[[-10 -25 -20 -22  27   7 -24   5  -3 -24]
 [ 15  -3  16  -6   1 -24  22  10  10  -4]]
->
[[-24  -3   5 -24   7  27 -22 -20 -25 -10]
 [ -4  10  10  22 -24   1  -6  16  -3  15]]

[[-15   2  12   2]
 [-16   7  14   1]
 [ -4   2  -2  31]
 [ -6 -10  12  12]
 [-24   4 -10  18]]
->
[[  2  12   2 -15]
 [  1  14   7 -16]
 [ 31  -2   2  -4]
 [ 12  12 -10  -6]
 [ 18 -10   4 -24]]

[[-27 -17]
 [-31   4]
 [-11 -14]
 [ 28  20]
 [ 20 -22]]
->
[[-17 -27]
 [  4 -31]
 [-14 -11]
 [ 20  28]
 [-22  20]]

[[  9 -11]
 [-11  17]
 [  3  -3]
 [-13  19]
 [ 12 -15]
 [  5  -8]
 [  8 -10]
 [-20  27]
 [ -7  11]]
->
[[-11   9]
 [ 17 -11]
 [ -3   3]
 [ 19 -13]
 [-15  12]
 [ -8   5]
 [-10   8]
 [ 27 -20]
 [ 11  -7]]

[[  3   6  -1  11  -5  12  -2  -2  18   0 -19   4   2   1  24]
 [  3   7  -1  10  -7  11   1  -6  15  -8 -18  10   0   5  14]
 [  3   7  -2   7 -12   7   9  -7   3 -18  -2  19   6   1  -5]
 [  3   9   8   4   1   1  -3  -9 -13  12  -4  -5 -11 -11   5]
 [  3   1  10  -3   2   3  10 -19   0   1  25  18   6   4  16]
 [  3   6  -1  12  -3  12  -4   1  18   6 -18   1   4  -5  26]]
->
[[ 24   1   2   4 -19   0  18  -2  -2  12  -5  11  -1   6   3]
 [ 14   5   0  10 -18  -8  15  -6   1  11  -7  10  -1   7   3]
 [ -5   1   6  19  -2 -18   3  -7   9   7 -12   7  -2   7   3]
 [  5 -11 -11  -5  -4  12 -13  -9  -3   1   1   4   8   9   3]
 [ 16   4   6  18  25   1   0 -19  10   3   2  -3  10   1   3]
 [ 26  -5   4   1 -18   6  18   1  -4  12  -3  12  -1   6   3]]

[[ 23   6]
 [ 25   1]
 [-10  -7]
 [ 10  12]
 [ -7  -9]
 [-12 -11]
 [ -5  -6]
 [ 25   8]
 [ -7   4]
 [ 20   3]]
->
[[  6  23]
 [  1  25]
 [ -7 -10]
 [ 12  10]
 [ -9  -7]
 [-11 -12]
 [ -6  -5]
 [  8  25]
 [  4  -7]
 [  3  20]]
---
[[-23 -16  34  -5  19 -21  14 -12 -15  -4  35  10  -6]
 [ 26  -9 -13 -16 -10  26   4 -16   2  -1 -14  11  -2]
 [-25  12  33  21  10 -24 -13  18  -1   8  34 -16   7]
 [  0   3   9   4   0   1  -5   3   2   5  10  -4   4]
 [ 27 -12 -13 -20  -9  26   9 -19   0  -2 -13  15  -3]
 [-10  -3  20   2   8  -9   1  -1  -5   2  21   1   0]
 [ -9 -14  20  -9  11  -8  12 -13 -11  -4  21  12  -5]]
->
[[-23 -16  34  -5  19 -21  14 -12 -15  -4  35  10  -6]
 [-25  12  33  21  10 -24 -13  18  -1   8  34 -16   7]
 [ 27 -12 -13 -20  -9  26   9 -19   0  -2 -13  15  -3]
 [ -9 -14  20  -9  11  -8  12 -13 -11  -4  21  12  -5]]

[[ 16   7  14 -26  10  11  -7  17]
 [  6   3  -4  -3  -8   0  -3   1]]
->
[[ 16   7  14 -26  10  11  -7  17]]

[[-12 -24 -10 -16  19  -9  -2 -19]
 [ -5 -15 -22   2  11 -23   5 -10]
 [-13 -22   0 -22  19   3  -6 -20]
 [-13 -22   6 -27  20  10  -9 -20]
 [ -9 -20 -17  -7  17 -17   1 -17]
 [-12 -24  -7 -19  21  -4  -4 -20]
 [ -8 -18 -19  -3  14 -21   3 -14]
 [-10 -22 -14 -11  18 -14   0 -19]]
->
[[-12 -24 -10 -16  19  -9  -2 -19]
 [-13 -22   0 -22  19   3  -6 -20]
 [ -9 -20 -17  -7  17 -17   1 -17]
 [ -8 -18 -19  -3  14 -21   3 -14]]

[[ -5  14  -1  -3   3  -4  -9  19   0 -10 -34  12]
 [  8  -5   5   1   0   4   9  -9  -6   8  23  -7]
 [-13 -14  -8   1   1  -4   2 -14   7   4  18  -7]
 [-10   1  -5  -5   6  -6   0  -2   4  -3  -6   2]
 [ -8  -2   0  -1   2   0  -3   0   4  -3  -2   0]]
->
[[ -5  14  -1  -3   3  -4  -9  19   0 -10 -34  12]
 [-13 -14  -8   1   1  -4   2 -14   7   4  18  -7]
 [ -8  -2   0  -1   2   0  -3   0   4  -3  -2   0]]

[[ 16   7  20  -2   9 -12]
 [ -4  -2 -12   2  -4   5]
 [ 16  11  13   5  11 -14]
 [-22 -19 -17 -12 -20  28]
 [ 14  11  -6  13   7 -12]]
->
[[ 16   7  20  -2   9 -12]
 [ 16  11  13   5  11 -14]
 [ 14  11  -6  13   7 -12]]

[[ -5  -6   1 -15   7  16 -11  11  -6   1   5   7  -8  -6   4]
 [ -5  -1   4 -33  -2  16  -1   2  -6  16   5   7  -8 -14  11]
 [ -5  26   4 -15  -2  10  -1   2  -6  16   7   7  -8  -6   4]
 [ -5  -1   4 -15  -2  16  -1   2  -6 -32   5   6  -8  -6  11]]
->
[[ -5  -6   1 -15   7  16 -11  11  -6   1   5   7  -8  -6   4]
 [ -5  26   4 -15  -2  10  -1   2  -6  16   7   7  -8  -6   4]]
